(in the rows, 100 means zero)
Turns, then the turns between two rows, first turn first; the first pair answered
turn K_817:
88,118,103,97,85,104,91,132,94,102,74,110,105,105,97,104,80,116,112,111,102,90,116,117,109,106,100 |-> 80,114,107,95,96,84,96,112,77,109,72,87,114,96,86,97,89,109,120,101,97,100,118,110,106,105,117
114,95,99,118,97,91,106,84,102,96,121,105,82,109,111,100,126,111,110,117,115,102,100,105,80,77,81 |-> 107,96,104,118,97,91,112,84,104,93,119,102,87,120,111,107,126,110,121,117,116,100,97,103,80,78,89
111,101,88,102,94,116,89,101,113,103,105,105,102,87,102,100,95,91,92,102,100,104,102,97,85,96,82 |-> 94,103,99,103,95,111,96,102,120,98,104,99,114,106,105,109,89,88,117,107,104,99,98,94,91,96,98
107,93,95,102,104,86,96,75,93,105,106,79,105,82,89,85,100,84,91,85,92,114,104,90,86,96,108 |-> 119,100,86,107,87,115,87,105,119,94,111,113,96,91,111,97,86,99,76,99,98,99,107,101,91,99,80
turn K_451:
107,109,82,106,101,87,82,82,109,109,92,91,114,83,94,112,102,108,87,84,105,115,113,125,112,80,98 |-> 107,111,87,116,103,102,84,86,124,106,104,100,101,94,105,116,99,113,87,94,121,112,102,124,115,77,83
97,107,90,97,77,109,78,103,113,90,97,122,120,92,93,86,101,112,89,93,82,105,117,106,86,95,110 |-> 85,113,107,107,87,123,92,99,129,92,113,126,100,109,108,90,100,119,103,104,109,95,89,95,94,94,88
84,112,109,89,103,88,102,128,84,101,82,97,85,90,86,116,105,111,107,98,109,81,111,107,114,116,106 |-> 93,111,101,90,96,95,91,134,91,95,79,103,90,92,88,121,102,109,98,100,101,81,120,111,108,113,105
turn K_821:
93,117,98,100,106,94,90,89,98,83,96,97,105,115,89,95,92,94,108,92,111,96,101,108,107,94,104 |-> 93,119,96,101,103,95,89,91,100,82,96,98,107,117,89,99,91,90,108,92,111,94,101,109,107,92,105
87,102,108,94,94,106,91,93,106,93,95,90,117,111,106,122,95,88,115,105,101,103,102,110,96,101,113 |-> 91,102,104,97,95,110,88,88,111,94,97,90,114,113,109,124,94,87,113,107,102,105,99,106,92,99,107
124,99,86,106,89,107,97,87,117,102,107,103,89,95,91,76,101,94,77,94,102,91,87,104,94,102,96 |-> 123,97,91,102,96,100,103,82,107,107,106,98,85,93,87,69,104,95,82,92,104,94,80,100,97,103,96
135,99,79,95,73,113,79,113,92,95,94,116,104,93,110,98,100,90,78,96,80,100,125,99,95,113,83 |-> 140,97,78,100,80,116,81,99,96,100,105,114,95,91,113,93,104,90,74,96,90,106,117,93,88,112,71
turn K_276:
105,100,104,103,96,105,102,91,106,100,105,93,103,113,107,114,98,96,108,97,105,107,98,98,109,108,107 |-> 105,101,108,101,99,104,106,93,102,103,106,97,94,111,107,108,100,103,109,97,110,103,94,94,113,109,99
105,87,113,108,130,85,91,87,85,98,103,101,98,94,93,128,90,95,99,107,105,96,104,92,72,90,106 |-> 103,88,114,110,125,93,88,90,96,93,104,106,102,102,99,134,85,94,104,112,106,94,101,91,73,88,104
111,104,92,92,75,92,97,91,94,88,85,82,123,113,97,123,85,73,110,81,91,101,130,97,104,103,124 |-> 98,112,107,98,76,108,111,112,111,84,93,99,108,137,116,129,80,87,121,98,110,86,107,95,117,104,107
turn K_334:
89,102,85,88,110,108,104,95,100,105,82,100,105,89,111,105,108,97,82,95,75,91,109,97,107,90,110 |-> 90,103,89,87,110,105,107,98,96,106,82,102,102,90,111,102,111,100,83,97,79,90,107,96,109,92,107
105,101,122,98,113,122,96,102,95,100,105,106,84,107,102,108,107,103,100,84,119,101,93,88,88,91,78 |-> 104,100,123,96,116,121,95,98,99,97,107,103,88,111,103,112,106,98,103,85,120,101,92,86,87,91,81
110,110,85,97,92,121,78,131,118,93,100,102,100,119,107,103,85,105,97,105,85,87,102,109,93,114,97 |-> 109,108,86,98,91,120,81,133,114,95,97,104,97,120,109,102,85,108,100,104,88,87,100,107,96,113,95

(two turns a pair)
95,111,85,79,90,101,86,134,106,102,89,112,105,139,94,108,106,109,94,114,87,108,92,99,117,89,114 |-> 97,113,88,79,93,101,88,139,100,108,94,118,93,133,95,102,111,122,90,116,92,109,85,96,119,91,99	K_276 then K_821
89,99,113,101,117,80,117,104,70,117,101,95,73,84,97,86,106,110,104,97,111,100,80,88,108,111,94 |-> 93,104,111,100,103,93,112,132,78,110,96,115,71,89,108,92,98,119,99,103,111,89,85,98,117,112,88	K_817 then K_821
116,95,92,100,103,87,93,73,108,96,110,88,106,100,99,99,102,72,113,98,83,119,114,102,89,91,114 |-> 115,104,103,109,101,109,101,89,129,95,121,108,81,115,119,103,94,90,113,115,103,105,92,103,98,93,83	K_451 then K_276
100,95,98,102,117,113,115,85,90,100,106,92,100,108,115,109,87,98,118,109,111,104,94,94,112,113,104 |-> 114,93,91,103,111,123,109,93,95,100,110,103,89,100,121,105,86,104,99,109,111,102,96,101,113,113,87	K_817 then K_817
105,109,106,104,86,117,103,108,123,103,91,123,112,111,131,122,90,106,90,110,116,108,105,104,86,113,98 |-> 103,104,104,96,92,99,101,92,111,106,85,103,135,107,114,124,94,91,99,98,101,119,115,100,76,108,124	K_817 then K_451
106,98,99,107,103,118,98,94,111,92,94,93,106,112,100,109,87,107,100,110,94,108,89,105,100,106,95 |-> 115,94,95,108,106,110,95,86,103,98,97,90,101,98,94,101,91,109,89,103,92,116,93,104,98,109,95	K_817 then K_817
100,98,102,73,87,98,63,111,100,102,87,117,112,68,75,87,112,118,92,93,74,111,124,108,96,90,94 |-> 69,110,129,85,96,116,88,124,127,95,98,125,104,114,97,102,105,125,126,112,107,92,86,99,113,91,83	K_817 then K_451
121,104,90,89,95,110,69,80,89,100,87,103,124,79,81,92,96,89,82,113,69,121,121,91,88,95,117 |-> 99,110,103,91,94,115,81,93,107,88,85,103,139,113,87,108,85,82,113,123,78,111,113,89,98,94,133	K_817 then K_817
80,111,115,100,113,96,111,109,93,105,94,96,90,103,86,111,103,114,121,98,108,88,80,95,99,102,106 |-> 97,104,94,94,93,101,89,117,100,95,83,102,111,94,83,118,97,101,102,92,82,92,111,110,88,97,121	K_451 then K_821
116,95,90,108,90,105,93,101,100,106,110,95,94,74,96,91,97,107,86,108,91,115,116,107,82,101,99 |-> 99,100,106,115,102,113,108,100,116,107,121,95,88,98,108,99,95,109,108,121,115,105,90,98,90,101,89	K_276 then K_451
95,105,118,97,90,89,109,89,90,103,101,77,121,113,104,87,107,101,114,109,108,93,94,87,104,98,107 |-> 106,104,104,95,71,100,95,104,98,94,93,89,136,112,105,98,100,96,104,109,95,92,111,100,101,98,111	K_821 then K_451
94,104,103,101,111,100,111,116,93,109,108,113,74,97,100,88,104,116,96,102,112,92,87,96,105,109,86 |-> 88,104,107,99,118,88,117,105,84,110,107,98,81,99,93,84,106,110,106,97,109,94,86,93,103,108,97	K_817 then K_817
84,100,98,75,104,106,111,129,81,82,119,107,79,85,90,104,99,122,101,109,98,87,89,95,112,114,93 |-> 93,94,86,71,95,101,98,125,73,82,110,100,95,72,80,107,100,109,90,96,80,97,110,100,104,111,108	K_276 then K_821
95,103,108,98,120,95,109,89,98,122,119,92,85,90,97,88,107,103,101,103,117,108,81,86,103,101,80 |-> 101,99,92,86,104,81,90,100,82,113,98,89,108,74,82,89,105,93,93,91,85,115,114,100,100,103,110	K_451 then K_821
107,100,94,109,92,121,94,122,123,95,107,123,97,101,112,113,84,111,81,115,96,100,95,103,104,92,69 |-> 72,104,124,102,118,89,125,103,103,104,100,90,108,118,98,108,94,101,125,109,104,98,77,86,114,97,102	K_817 then K_276
99,105,90,97,95,120,92,95,126,98,105,90,123,111,112,108,82,87,111,109,97,109,101,96,94,90,98 |-> 106,100,90,98,113,100,99,75,98,114,111,75,107,84,101,88,98,93,98,100,98,122,96,91,91,94,89	K_451 then K_817
117,101,93,99,92,102,94,101,87,100,102,113,85,81,97,91,102,120,80,99,103,97,104,99,101,105,82 |-> 93,107,111,98,105,93,111,111,81,101,101,105,82,96,100,91,102,124,104,105,113,89,89,93,114,110,95	K_817 then K_276
90,107,112,110,117,98,112,101,87,111,106,98,72,98,105,83,104,124,97,97,115,98,75,93,110,105,80 |-> 104,109,91,105,89,110,92,134,97,98,92,120,82,96,110,92,95,124,80,98,98,92,98,113,111,107,86	K_451 then K_817
80,116,107,94,96,97,92,90,107,99,103,90,106,120,101,110,97,81,113,102,96,111,122,104,106,104,110 |-> 76,120,117,95,106,90,105,94,90,108,107,96,84,112,104,94,105,98,114,101,108,107,109,99,115,112,99	K_276 then K_276
114,102,90,89,83,98,96,120,80,101,92,108,98,85,93,94,105,112,82,101,101,99,112,110,111,104,104 |-> 121,101,85,96,78,112,87,112,102,96,100,112,105,91,97,105,98,104,77,105,100,99,112,111,100,97,97	K_276 then K_821
115,99,83,100,87,106,89,115,114,100,94,114,104,99,99,109,95,99,88,100,95,100,115,108,99,97,87 |-> 91,103,100,100,94,102,103,108,118,96,95,103,116,121,101,119,91,90,118,103,104,96,101,99,104,96,104	K_817 then K_451
110,78,106,104,85,87,84,109,94,94,72,94,98,68,93,90,95,123,89,101,73,113,123,101,106,115,91 |-> 112,79,100,109,75,107,78,115,124,83,76,103,105,85,104,107,83,116,91,106,74,110,123,105,102,110,88	K_821 then K_276
107,97,100,107,103,114,99,95,92,97,108,90,85,101,99,93,115,104,85,88,86,101,91,103,94,95,93 |-> 102,101,104,102,105,106,105,99,78,98,101,86,89,100,94,91,117,106,92,86,83,98,93,104,100,98,105	K_821 then K_821
95,98,107,101,102,105,93,103,97,98,112,103,79,124,119,110,96,106,104,97,102,98,105,92,115,120,91 |-> 96,98,105,100,100,102,93,104,90,99,111,103,75,113,116,104,101,109,98,96,100,95,106,93,115,123,92	K_276 then K_817
81,109,108,103,102,87,108,111,94,100,89,86,117,111,94,102,101,95,121,106,92,97,101,101,100,113,116 |-> 104,104,92,103,98,83,95,100,85,106,91,86,114,86,84,91,107,93,96,95,80,106,113,106,90,112,109	K_821 then K_817
93,100,84,100,78,73,101,148,71,85,73,111,100,72,91,112,92,129,81,98,101,85,108,89,129,102,96 |-> 81,105,102,107,90,74,118,139,74,92,84,110,85,84,98,107,92,133,95,104,120,79,84,79,136,103,84	K_451 then K_451
98,94,104,94,101,92,112,105,84,108,97,87,95,93,102,93,112,108,101,95,101,100,100,95,92,95,106 |-> 93,98,106,99,94,104,113,120,98,100,96,95,98,109,111,105,104,109,111,101,106,93,97,96,97,94,107	K_817 then K_817
86,95,113,102,92,63,91,98,90,101,97,98,97,85,100,84,93,102,74,89,99,92,98,124,88,102,137 |-> 75,102,120,99,86,76,94,114,109,91,96,108,104,109,113,99,84,105,89,100,106,80,93,125,97,100,138	K_817 then K_817
99,108,95,93,82,98,87,130,81,91,76,104,108,97,87,98,91,97,90,95,85,99,123,122,114,106,127 |-> 93,105,99,97,84,102,88,115,101,84,78,95,124,115,89,112,88,80,105,99,88,100,119,117,107,99,135	K_821 then K_817
114,101,79,86,89,102,95,126,68,107,84,115,83,64,97,87,113,112,78,94,91,103,110,116,111,108,90 |-> 112,101,77,89,71,126,84,134,107,88,84,125,108,96,108,117,96,96,91,104,88,97,115,120,105,101,98	K_276 then K_276
101,76,88,97,106,83,107,74,94,108,105,96,105,107,106,98,96,83,106,97,109,108,95,94,109,99,120 |-> 94,81,94,100,105,94,112,83,105,105,109,103,101,122,115,103,92,87,113,104,119,102,86,94,116,100,114	K_276 then K_276
91,102,93,91,84,94,92,111,100,94,83,95,136,109,92,112,96,85,113,102,74,100,122,107,104,98,131 |-> 109,104,85,89,85,88,90,119,73,110,84,107,108,77,89,87,105,108,85,94,75,102,127,111,111,106,111	K_817 then K_334
108,92,77,94,97,91,87,105,87,92,89,97,101,82,84,98,111,94,95,87,105,104,107,107,97,103,110 |-> 115,93,71,98,94,100,82,101,99,90,95,102,100,84,88,100,108,94,89,90,105,103,108,107,92,100,101	K_821 then K_821
97,94,98,105,119,85,82,91,96,108,111,99,96,90,100,96,85,102,105,108,70,114,115,98,90,113,105 |-> 85,98,105,106,115,93,84,100,109,99,109,103,101,109,110,108,80,100,120,116,73,107,112,98,95,112,109	K_817 then K_817
109,100,109,82,122,107,95,80,121,88,110,91,86,96,105,121,108,119,110,88,112,105,107,84,75,103,92 |-> 113,100,107,83,120,107,95,89,115,92,108,98,73,90,107,114,110,126,103,87,114,102,106,87,80,106,82	K_821 then K_817
141,114,94,111,89,95,96,134,108,95,83,129,90,103,116,89,99,98,93,114,101,101,97,122,110,106,101 |-> 120,115,105,106,92,85,103,125,109,89,73,108,116,121,108,103,97,81,120,112,94,100,99,117,111,105,137	K_817 then K_451
113,86,88,107,92,110,102,65,116,90,110,105,116,92,101,105,125,118,80,101,90,101,107,120,109,104,76 |-> 91,95,107,108,99,109,122,75,114,93,112,105,103,110,108,104,122,128,103,108,107,92,87,114,125,111,74	K_817 then K_276
100,112,98,89,87,97,101,134,87,81,88,117,94,106,118,110,103,104,111,101,98,104,102,98,106,108,120 |-> 97,107,99,90,96,83,103,109,85,83,89,97,106,107,106,109,106,88,120,91,93,114,101,91,98,107,137	K_821 then K_817
112,103,95,104,109,96,100,75,95,115,106,89,95,91,98,91,111,87,96,98,100,108,101,97,87,98,94 |-> 107,108,98,107,101,115,101,87,121,104,107,101,102,115,109,109,100,85,105,109,107,99,96,99,89,95,93	K_276 then K_276
69,102,117,104,113,84,123,116,82,116,96,92,86,110,99,104,99,102,144,102,118,74,91,89,112,113,121 |-> 72,104,110,99,106,78,117,126,69,115,87,96,89,99,96,99,101,105,138,98,107,74,104,97,112,117,131	K_821 then K_276
111,90,78,104,107,90,95,99,101,78,108,91,109,110,92,109,94,68,103,91,98,112,108,112,96,103,102 |-> 112,91,82,109,111,97,99,95,112,80,121,93,98,119,100,110,94,72,105,97,108,109,97,108,94,101,87	K_821 then K_451
86,107,115,103,110,101,107,94,103,101,95,116,88,106,107,90,101,112,117,108,111,89,72,93,112,100,91 |-> 91,99,103,95,96,88,91,93,96,94,79,105,121,99,90,100,100,92,119,98,82,101,104,100,103,96,127	K_451 then K_276
109,105,90,100,71,120,89,138,116,88,89,126,112,112,113,106,82,112,96,115,87,82,108,122,114,102,108 |-> 93,103,113,100,116,79,123,100,63,120,98,93,79,86,95,68,107,125,106,102,105,91,78,98,122,112,102	K_451 then K_276
136,97,94,96,100,111,89,111,114,108,108,100,117,75,111,112,98,95,70,101,75,109,133,123,97,106,83 |-> 109,98,110,91,115,87,106,88,99,108,100,67,138,86,93,117,104,76,105,96,72,113,126,110,97,106,122	K_817 then K_817
95,97,93,100,92,103,101,110,94,108,82,107,106,78,98,93,93,99,101,115,82,104,113,113,103,94,105 |-> 97,99,96,105,89,115,99,114,111,103,86,117,102,86,106,98,89,101,100,122,91,98,107,110,103,93,98	K_821 then K_276
91,97,99,92,87,94,99,107,104,96,86,98,121,107,96,109,95,91,107,98,90,103,113,102,104,97,124 |-> 103,91,91,95,93,94,93,93,102,101,93,92,120,99,93,105,98,86,96,92,89,113,115,101,95,94,117	K_821 then K_817
101,107,98,91,89,96,94,124,100,89,83,104,111,106,101,107,93,96,98,100,90,95,107,105,99,99,114 |-> 92,111,110,93,100,92,109,126,96,94,87,106,98,109,106,101,98,106,106,104,106,88,92,99,110,103,104	K_276 then K_451
94,109,114,98,104,99,107,117,93,106,109,117,78,96,111,96,102,121,105,109,116,86,99,101,121,105,84 |-> 105,105,97,89,90,91,89,122,83,101,95,116,98,79,101,95,103,112,90,99,91,94,129,112,113,102,104	K_451 then K_451
112,96,83,100,98,116,84,83,110,99,120,103,96,87,102,97,104,98,76,94,93,114,103,93,90,96,84 |-> 90,106,104,102,107,117,107,97,110,98,117,110,83,109,113,94,104,112,99,105,118,97,79,88,110,101,79	K_817 then K_276
112,97,88,107,99,102,89,90,96,100,101,92,111,89,87,87,100,96,90,87,89,102,116,96,90,94,98 |-> 92,98,102,106,97,106,99,95,109,91,98,91,125,113,93,102,96,90,115,94,93,94,109,94,98,96,116	K_817 then K_817
90,96,101,93,90,106,98,107,119,85,85,96,140,130,100,123,92,84,118,104,92,93,113,108,99,100,131 |-> 87,97,114,102,106,111,113,85,133,92,103,90,124,138,107,122,95,87,125,109,115,95,86,95,96,100,106	K_821 then K_451
102,100,86,92,90,102,89,126,111,89,97,116,113,109,99,119,76,89,94,104,87,82,114,121,108,105,111 |-> 79,101,109,91,118,74,114,110,82,103,97,93,107,110,89,105,91,91,120,97,100,85,93,105,120,110,123	K_276 then K_817
100,95,106,106,102,109,108,84,112,88,101,97,113,109,99,104,102,89,113,102,108,106,97,90,84,97,110 |-> 96,97,110,106,102,113,115,90,110,90,102,101,107,115,102,105,102,93,116,105,113,103,91,90,89,98,104	K_451 then K_276
68,107,119,115,98,122,111,102,117,96,98,108,116,140,121,107,103,89,131,117,122,82,73,94,114,98,110 |-> 60,105,120,106,101,96,114,100,86,101,81,93,128,123,101,96,111,81,137,103,107,90,87,95,117,99,139	K_451 then K_276
